((-16.8, 2.2, 3.2, 4.1, -3.5, 2.6, 3.8, 17.6, 8.4, -9.5, 19.8, 6.4), (9.9, 1.7, 1.6, -7.0, 13.9, -3.1, -4.6, 12.2, -1.0, 21.8, -9.6, 8.1), (-19.2, 4.7, 9.0, 2.3, 1.3, 5.6, 0.6, 34.6, 14.9, 6.1, 35.5, 23.9), (-17.5, 4.1, 5.6, 1.1, 7.3, 0.0, 3.3, 38.1, 11.3, 1.1, 18.8, 13.0), (15.2, -1.8, -4.0, -4.9, 6.1, -4.8, -2.1, -12.7, -8.9, 6.6, -25.4, -10.6), (25.0, -9.4, -16.3, 2.1, -14.6, -6.0, 2.0, -68.4, -24.5, -29.2, -51.6, -48.1), (3.6, 7.2, 15.9, -9.0, 12.9, 9.7, -14.1, 34.6, 15.1, 59.7, 44.5, 55.5), (-6.9, -6.3, -12.4, 10.7, -19.5, -3.8, 11.4, -37.0, -11.0, -56.0, -24.1, -43.7), (-19.2, 7.8, 12.5, -3.7, 18.4, 1.4, -1.0, 64.3, 18.2, 25.0, 31.4, 33.7), (5.2, -6.6, -8.9, 7.8, -23.4, 2.2, 3.1, -53.7, -11.6, -32.6, -12.0, -27.3), (-18.8, 6.5, 14.2, 0.8, 1.7, 10.0, -4.0, 39.2, 19.6, 22.7, 53.9, 41.4), (-4.5, -8.6, -16.0, 12.1, -23.6, -5.2, 13.5, -49.9, -14.8, -65.1, -34.0, -54.3))
The second largest entry -> 59.7
Read off the fifth entry in reading order.
-3.5
Read off the third largest entry.
55.5
The 1st entry in reading order: -16.8
The entry just right of the smallest entry -> -24.5
Read off the entry just right of -18.8.
6.5
The entry just right of 2.6 is 3.8
Read off the fourth entry in reading order.
4.1
Read off the third smallest entry.
-56.0
Read off the entry just left of 12.9.
-9.0
The entry just left of 19.8: -9.5
The minimum -> -68.4
Read off the entry just left of the smallest entry.
2.0
The entry just right of the largest entry: 18.2

-13.6	-15.8	0.1	-4.7	-4.8	-7.1	4.9	-13.0	9.7	-0.5	-6.5	-17.3	-9.7
24.8	18.2	1.6	-23.5	13.0	-8.8	-6.7	16.0	-8.2	-16.3	9.1	19.2	16.7
-9.1	-7.4	11.0	1.6	2.6	5.6	14.9	-12.6	16.9	5.8	1.1	-16.2	-4.9
-3.0	-19.3	5.3	-8.6	4.2	-1.3	12.5	-14.9	21.0	-8.9	-7.7	-4.8	5.8
-13.9	-16.5	1.4	-4.6	-4.3	-6.5	8.0	-14.6	12.4	-0.8	-5.6	-19.0	-9.4
-15.4	-16.7	1.8	-3.3	-4.5	-5.9	6.4	-13.9	11.9	2.0	-6.5	-19.2	-10.7
-3.6	3.6	-11.8	8.6	-11.7	4.0	-8.0	-4.0	-18.8	-5.5	-2.6	-0.6	-6.1
-11.6	-10.8	13.3	2.9	3.5	5.3	17.2	-13.2	22.3	9.6	0.4	-18.4	-5.8
-8.9	-12.5	-2.2	-7.5	-4.1	-7.0	0.0	-10.1	4.0	-4.7	-7.1	-10.6	-6.1
6.4	9.8	-12.9	0.8	-6.7	-5.5	-11.0	8.7	-19.7	-7.8	2.4	8.5	0.1
-6.5	-6.6	14.3	-3.3	6.7	2.1	16.1	-9.2	21.3	6.7	3.1	-15.5	-2.9
Indices start at 0.
Which number is the entry just right of 24.8? 18.2
Which number is the entry directly below -19.2? -0.6
The entry at row 2, column 0: -9.1
Which number is the entry in the bottom-left corner? -6.5
Which number is the top-right entry? -9.7
The entry in the bottom-right corner: -2.9
Which number is the entry just left of -4.5? -3.3
The entry directly above 17.2: -8.0
The entry just right of 5.6 is 14.9
Which number is the entry directly below the smallest entry? 1.6
The entry in row 0 and column 0 -> -13.6
Which number is the entry just left of the smallest entry? 1.6
Which number is the entry in row 0 and column 1? -15.8
Which number is the entry directly above 2.4? -7.1
The entry at row 0, column 2: 0.1
The entry just right of -11.8: 8.6
Which number is the entry at the centre? 6.4
The entry in row 2 and column 2 -> 11.0
The bottom entry of the column that holds the smallest entry -> -3.3
The entry in row 2 and column 1 -> -7.4
Which number is the entry at row 1, column 0? 24.8
Which number is the entry directly above the smallest entry? -4.7
The entry directly above the centre entry -> 8.0
The entry directly above -2.6 is -6.5
The entry directly above -12.9 -> -2.2
The entry directly below 21.0 -> 12.4
The entry just right of -19.3 -> 5.3
The entry directly below -8.0 is 17.2
The entry just left of the centre entry -> -5.9
The entry just right of 21.3 -> 6.7
